(in the rows, 128 means zero)
The rows below come in pairs that one turn or mirror swaps. Which row does each named row swap with?
The rows were stretched afterwards, more along some directions than others.
Z535: [149 112 123 155 130 116 125 130 152 156 138 107 141 108 135 135 153 144
 158]
Z361: [134 138 127 129 109 116 125 130 136 122 137 102 159 146 105 127 131 140
 131]
Z793: [165 120 132 146 117 119 133 140 124 130 153  77 156 126 114 128 169 157
 158]
Z974: [169 135 110 151 119 120 143 125 113 141 156 120 131 135 128 130 140 133
 140]
Z803: [151 126 104 151 131 124 157 124 124 138 131  88 147 133 111 132 137 139
 121]
Z17: [151 129 127 146 111  99 142 125 149 142 143 119 140 116 142 131 158 130
 157]
Z556: [143 128 114 148 122 118 149 116 136 129 121  97 155 132 107 142 135 132
 122]
Z185: [160 120 131 150 113 127 135 135 120 129 153  87 152 128 115 134 170 157
 154]
Z855: [147 140 121 158 109 105 162 132 128 120 134 101 161 110 128 128 153 137
 149]
Z327: [133 118 124 142 101 126 119 133 145 149 147 101 158 118 114 128 159 146
 164]
Z338: [138 108 139 133 130 110 123 128 163 140 136 106 140 116 129 126 144 137
 145]
Z456: [144 114 125 128 126 110 120 125 165 141 147 118 132 123 133 116 143 135
 144]
Z593: [164 128 132 143 106 125 134 136 117 127 158  87 159 138 116 130 173 160
 154]
Z758: [150 147 112 131 134 101 160 115 114 130 153  86 153 116 122 133 151 144
 144]
Z621: [166 127 123 146 111 119 138 138 119 129 156  73 161 129 108 134 170 164
 159]
Z130: [146 131 109 143 122 112 150 118 127 127 124  94 157 138 119 139 130 133
 124]
Z494: [146 135 112 135 135 123 136 127 118 126 158 121 131 112 133 105 149 130
 154]
Z586: [151 153 106 134 123 102 158 122 110 127 154  77 154 119 115 136 151 154
 149]
Z672: [151 135  94 150 115 120 142 139 110 134 161 108 125 124 134 120 140 155
 159]
Z293: [169 125 107 149 134 126 144 125 108 151 155 118 131 134 128 127 148 135
 142]
Z500: [145 144 114 153 100 112 164 133 121 127 144  96 156 118 118 116 158 130
 135]
Z844: [143 109 126 132 132 105 121 122 164 142 144 109 136 121 136 118 142 136
 144]
Z968: [160 139  96 155 132 128 149 131  98 149 154 113 125 117 126 122 145 140
 144]
Z986: [138 105 128 137 130 113 113 124 164 145 142 125 126 113 138 120 141 135
 146]
Z511: [162 121 128 149 115 125 139 138 124 128 152  75 162 126 111 136 168 156
 156]
Z399: [142 151 105 139 102 124 149 148 114 118 159  94 141 137 115 101 151 147
 139]
Z448: [132 141 126 128 106 116 127 130 145 121 141  92 169 139 106 127 137 140
 140]
Z146: [164 130 134 143 110 117 139 142 119 123 152  69 160 129 108 128 166 161
 153]
Z671: [133 157 104 130 100 125 148 143 120 115 155  97 140 137 105 107 145 136
 134]
Z962: [139 136 126 132 104 111 126 137 140 119 141 100 165 144 110 127 135 144
 141]
Z344: [152 130 120 141 137 124 140 136 112 125 154 118 127 113 133 112 145 138
 152]
Z255: [145 148 113 131 133 100 157 120 116 131 152  79 149 116 119 131 148 144
 144]
Z912: [168 120 128 145 118 119 139 135 126 127 154  82 154 127 119 130 170 156
 156]
Z219: [142 126 114 138 138 126 126 125 121 133 152 136 122 108 139 111 142 132
 153]
Z981: [149 118 126 152 116 106 127 128 153 153 133 108 146 115 131 139 149 141
 153]
Z889: [144 152 118 127 126 100 156 122 113 127 147  70 158 121 110 133 148 150
 140]
Z560: [137 154 114 132  94 128 139 142 126 120 162 100 141 138 106 100 148 131
 129]
Z708: [142 127 125 143 104 105 140 124 140 151 134 117 145 122 135 129 160 132
 149]
Z139: [144 115 126 152 122 112 122 126 154 156 134 110 141 113 127 137 149 134
 150]
Z154: [133 153 118 135  95 117 142 144 127 111 149 103 140 134 112 108 146 138
 137]
Z549: [145 155 116 128 118 106 156 117 114 128 158  88 153 126 120 132 154 146
 140]
Z729: [160 132  97 159 144 129 148 133 103 153 159 112 123 108 133 120 149 144
 150]
Z92: [151 141 113 161 111 105 166 132 117 119 135 107 150 116 126 127 149 138
 138]
Z858: [151 136 113 132 132 122 132 128 121 123 157 131 129 118 137 108 145 133
 156]
Z951: [158 134  98 159 136 122 145 132 102 149 153 118 120 115 133 121 144 139
 146]
Z318: [148 146 107 140 130 105 166 124 106 132 154  78 153 116 121 132 154 150
 144]
Z620: [143 143 118 138 127 103 154 117 114 132 150  90 150 117 123 138 152 147
 144]
Z718: [129 140 124 124 107 110 125 128 136 121 134 105 161 145 120 122 133 139
 135]

Z399 is swapped with Z448
Z327 is swapped with Z672
Z361 is swapped with Z154
Z344 is swapped with Z338
Z986 is swapped with Z219

The rows below come in pairs that one turn or mirror swaps. Which row does each named row swap with?
The rows were stretched afterwards, more along some directions than others.
Z25: [ 92 134 146 125 119 126 113 136 126 139 118 146 114 141 134 128 129 141
 129 124 131 132]
Z661: [133 148 130 128 120 125 132 121 142 135 126 134 132 139 107 132 145 142
 151 143 147 118]
Z492: [133 129 129 132 125 121 134 118 153 111 135 112 118 127 122 132 124 134
 117 125 135 127]
Z633: [144 134 116 134 121 121 134 121 139 116 138 118 129 125 117 131 114 140
 125 127 133 115]
Z658: [117 130 145 147 122 132 120 132 129 118 133 133 125 131 121 138 124 146
 120 132 128 139]
Z32: [114 111 122 122 133 137 114 135 110 137 127 117 129 123 144 123 123 113
 112 130 121 140]
Z592: [116 150 145 132 137 129 111 119 135 118 130 137 119 125 105 140 120 136
 133 111 152 127]
Z792: [129 130 131 134 130 144 109 128 119 151 122 144 148 121 123 138 116 124
 141 119 139 120]
Z216: [127 120 134 137 136 118 149 116 131 108 120 123 155 134 132 144 124 136
 127 142 128 115]
Z941: [124 128 126 135 125 118 131 135 128 109 134 116 126 121 120 136  99 129
 116 118 136 140]
Z769: [130 120 117 127 136 134 126 122 121 122 126 130 117 114 128 113 131 122
 132 114 119 118]
Z237: [140 124 120 124 124 122 138 131 136 118 131 117 137 137 130 141 123 127
 122 136 125 129]
Z78: [126 139 147 137 138 116 128 114 125 119 121 121 134 124 112 137 119 133
 128 109 144 113]
Z127: [122 145 129 138 115 148 113 132 128 129 122 145 149 126 116 129 117 135
 149 132 133 112]
Z690: [147 134 125 120 116 127 136 113 143 138 143 131 130 132 119 140 141 147
 137 137 137 124]
Z975: [124 124 125 121 116 126 129 136 120 126 137 122 136 128 149 124 109 132
 119 125 103 135]
Z916: [128 123 138 123 134 120 130 135 123 133 123 110 116 130 143 129 123 121
 115 120 108 138]
Z41: [133 135 132 115 136 130 100 126 128 126 128 122 112 128 129 134 128 135
 119 115 127 138]
Z515: [143 122 130 155 141 115 155 111 132 121 137 120 134 117 114 136 132 128
 127 130 138 124]
Z323: [117 131 119 133 115 146 121 144 112 139 127 127 151 134 149 114 122 129
 131 159 112 130]
Z87: [107 130 138 132 130 131 127 122 126 129 118 138 153 139 121 144 117 124
 129 134 136 123]
Z388: [134 134 131 124 119 143 125 129 133 127 133 134 123 122 110 123 122 135
 144 123 124 135]
Z251: [126 108 138 126 129 120 139 135 121 130 122 108 115 135 145 123 131 120
 103 129 115 142]
Z547: [110 141 134 126 116 146 101 147 120 139 122 131 108 132 128 112 134 124
 133 127 124 140]
Z903: [131 116 136 139 122 127 145 118 135 123 140 137 145 125 125 145 120 137
 125 132 130 127]
Z157: [125 136 135 131 119 154 116 121 127 144 135 142 130 131 121 126 138 133
 134 139 138 135]
Z294: [117 137 130 120 130 134 108 139 133 132 120 130 101 142 121 119 133 117
 131 119 127 136]
Z559: [106 142 139 122 120 142 102 141 119 138 121 137 112 138 130 112 129 130
 130 131 119 138]
Z992: [129 141 117 137 112 136 128 138 125 138 125 131 163 137 140 124 125 131
 153 157 119 115]
Z967: [107 132 126 125 117 128 112 133 122 140 132 130 115 129 123 131 132 139
 129 133 146 148]
Z927: [ 98 137 137 121 130 128  94 130 109 142 126 139 118 120 128 121 108 127
 117  97 141 138]
Z635: [132 131 126 119 117 145 122 132 135 131 128 121 125 139 123 132 139 118
 130 139 129 138]
Z517: [127 115 120 122 121 157 107 140 110 139 128 131 138 116 142 122 112 117
 125 127 106 134]
Z619: [104 139 121 126 121 140 118 144 110 127 117 126 135 138 137 108 125 110
 138 150 122 135]
Z872: [111 134 143 129 120 138 100 136 130 150 132 145 117 121 114 127 115 137
 130 103 139 137]
Z923: [121 138 138 140 124 131 133 119 141 115 125 117 128 131 116 146 125 127
 129 138 138 126]
Z420: [143 129 126 128 116 129 132 125 137 141 133 133 115 142 119 131 155 133
 127 128 142 133]
Z425: [134 127 130 137 123 114 134 134 123 124 136 130 136 123 116 128 119 141
 124 136 132 135]
Z835: [119 134 125 143 122 121 125 127 143 126 137 117 130 131 130 138 123 142
 124 137 139 128]
Z763: [119 136 129 138 127 113 143 122 145 122 129 129 125 134 118 125 142 140
 136 153 141 121]
Z277: [135 122 126 140 118 108 164 132 155 119 135 128 103 138 116 125 134 134
 130 132 121 135]
Z59: [118 122 125 134 127 129 140 129 120 134 126 141 155 128 123 121 125 122
 138 151 135 124]
Z218: [117 122 140 138 116 131 135 136 133 116 126 122 111 121 120 124 125 128
 133 128 118 142]
Z291: [123 142 122 130 121 133 136 136 128 116 122 117 148 138 123 123 126 127
 144 156 128 129]
Z887: [125 146 136 134 129 114 135 115 146 114 140 137 144 136 125 139 129 147
 118 137 148 130]
Z714: [131 126 143 142 122 125 148 127 150 121 122 121 116 119 110 133 116 130
 129 119 132 123]
Z696: [118 158 136 131 129 113 117 111 145 126 130 135 134 137 113 146 130 150
 142 118 158 116]
Z917: [106 137 135 127 131 128 131 112 121 124 129 120 145 131 128 138 130 121
 129 138 147 132]
Z324: [118 129 134 120 123 146  98 122 126 152 123 147 141 127 116 140 118 129
 125 117 151 132]
Z754: [114 134 136 132 142 116 118 119 124 120 137 126 142 110 121 125 116 139
 121 115 139 141]
Z389: [114 120 126 111 126 142 110 125 108 135 137 134 115 119 120 116 125 123
 119 121 131 147]
Z48: [138 125 138 151 110 135 145 125 140 118 133 130 136 126 127 136 121 133
 127 140 123 119]
Z400: [129 113 139 128 133 119 145 124 132 116 136 109 103 121 125 124 130 118
 113 117 122 144]
Z798: [123 121 136 133 122 132 113 128 119 125 137 131 139 116 129 144 110 141
 114 122 138 148]
Z805: [121 148 140 135 122 139 119 122 129 139 119 144 154 127 109 138 120 138
 153 134 144 116]
Z225: [110 130 127 122 123 142 105 138 105 140 127 142 124 125 130 108 125 130
 129 131 121 133]
Z477: [119 118 135 132 108 138 118 147 123 136 128 128 122 121 133 131 101 130
 120 120 106 142]
Z680: [138 131 125 131 130 112 145 133 131 120 134 116 127 138 132 118 144 132
 132 153 117 132]

Z798 is swapped with Z492
Z661 is swapped with Z225
Z805 is swapped with Z559
Z420 is swapped with Z769
Z967 is swapped with Z633
Z887 is swapped with Z754

